[[123 113 125 129]
 [123 123 130 106]
 [138 114 152 150]] Answer: 152, 106

[152 139 139 136] Answer: 152, 136

[[150 122 120 136 129 147 133]
 [136 125 132 118 107 138 113]] Answer: 150, 107

[152 131 136 136] Answer: 152, 131

[150 120 118 149] Answer: 150, 118

[139 105 140 149 128] Answer: 149, 105

[[138 137 131 148 118]
 [132 146 128 119 150]
 [129 131 143 138 124]] Answer: 150, 118

[111 125 142 106 105 146] Answer: 146, 105

[134 105 131 149  99 122] Answer: 149, 99

[[135 120 126 142 125 150 125]
 [138 124 138 127 117 104 120]
 [123 135 128 117 132 106 129]] Answer: 150, 104
---
[133 118 100 136 134 129] ans = 134
[145 140 146 136 152] ans = 136
[116 112 132 132 107 122] ans = 107
[156 124 122 123 141] ans = 123
[101 124 134 121] ans = 134
[135 133 104 135 124] ans = 135
[117 123 130 123 152] ans = 123
[101 134 148 139 130 103] ans = 130
[129 136 136 150] ans = 136
[131 101 135 137 134 126] ans = 134
---
[[110 145 103 126 143 148 155]
 [128 128 127 128 130 128 129]] 128

[[120 121 102 105 130 114]
 [113 135 136 135 115 101]
 [120 110 136 112 141 105]] 135

[[145 129 152 135 125]
 [126 124 116 132 126]] 124

[[151 117 134 148 153]
 [114 149 121 127 145]
 [141 140 116 138 132]] 149

[[134 125 121 124 130]
 [155 126 143 139 107]
 [124 122 132 123 113]] 126

[[136 135 130 115 132 152]
 [129 136 125 130 153 111]
 [112 132 148 123 142 140]] 136

[[ 98 123 114 132]
 [137 126 140 118]
 [138 120 125 113]] 126

[[128  99 123 123 133 122]
 [128  99 123 123 134 123]] 99

[[115 139 106 113 126 153]
 [122 135 118 123 128 139]] 135
---
[126, 122, 147, 137, 143, 155]
137
[[104, 138, 126, 117, 140, 143], [144, 105, 148, 118, 113, 131], [139, 125, 119, 138, 133, 125]]
117
[[120, 114, 117, 134, 126, 129], [156, 140, 122, 143, 129, 130]]
134
[132, 120, 105, 110, 130, 140]
110
[153, 132, 131, 130, 136, 129]
130
[104, 128, 149, 135, 130, 109]
135
[118, 106, 141, 116, 156, 145]
116
[[116, 147, 126, 143, 120, 140], [146, 155, 126, 115, 121, 146], [136, 122, 107, 130, 133, 143]]
143
---
[[121 140 123 101 133]
 [125 120 117 103 129]
 [141 127 123 146 134]]	117

[[140 127 144 117 121]
 [130 149 142 130 121]
 [127 101 139 109 121]]	142

[[149 133 134 111 138]
 [151 141 127 127 129]
 [136 119 124 144 123]]	127

[[148 127 147 121 118]
 [129 103 117 120 117]
 [118 106 144 122 125]]	117

[[128 143 115 138 108]
 [147 113 145 153 136]
 [109 122 141 118 142]]	145

[[139 125 119 129 137]
 [119 128 118 121 123]
 [104 130 145 139 131]]	118

[[126 120 101 142 143]
 [105 151 128 137 115]
 [154 106 144 110 125]]	128
---
[134 151 132 145 153 149] gives 151
[101 108 121 125] gives 108
[126 147 111 152 122 124] gives 147
[135 152 119 118 117] gives 152
[121 133 124 106 138] gives 133
[135 119 108 158 153] gives 119
[137 133 101 138 147 117] gives 133
---
Q:
[[139 110 157 142 133 126]
 [123 150 118 109 116 123]
 [139 109 157 143 133 126]]
A: 116

Q:
[[153 125 143 137]
 [141 131 148 125]
 [131 140 124 103]]
A: 148

Q:
[[129 132 128 121 105 112 129]
 [123 117 134 145 118 136 129]
 [124 135 130 127 115 127 128]]
A: 136

Q:
[[125 125 128 132]
 [133 126 120 140]
 [146 132 101 139]]
A: 120

Q:
[[136 113 102 139 136 121 139]
 [128 150 124 135 114 144 149]
 [121 131 142 122 126 109 101]]
A: 144

Q:
[[134 118 118 150 149]
 [135 122 115 150 145]
 [134 118 115 150 148]]
A: 150

Q:
[[152 119 127 139 137]
 [146 130 138 129 117]
 [149 134 134 129 127]]
A: 129
---
array([[127, 121, 120, 133, 140, 122],
       [116, 130, 150, 132, 105, 149],
       [140, 152, 137, 114, 117, 129]]) => 117

array([[129, 154, 132, 122, 139, 110],
       [138, 111, 135, 134, 122, 151],
       [129, 155, 131, 121, 139, 108]]) => 139

array([[145, 137, 132, 141, 122, 115],
       [141, 128, 135, 136, 108, 101],
       [108, 120, 138, 131, 114, 117]]) => 114

array([[128, 149, 126, 126],
       [131, 133, 127, 127],
       [127, 116, 129, 131]]) => 129

array([[151, 152, 151, 108, 142],
       [151, 146, 145, 106, 132],
       [106, 152, 105, 155, 153]]) => 155

array([[137, 113, 116, 146, 146],
       [116, 140, 144, 105, 118],
       [142, 143, 115, 113, 109]]) => 113
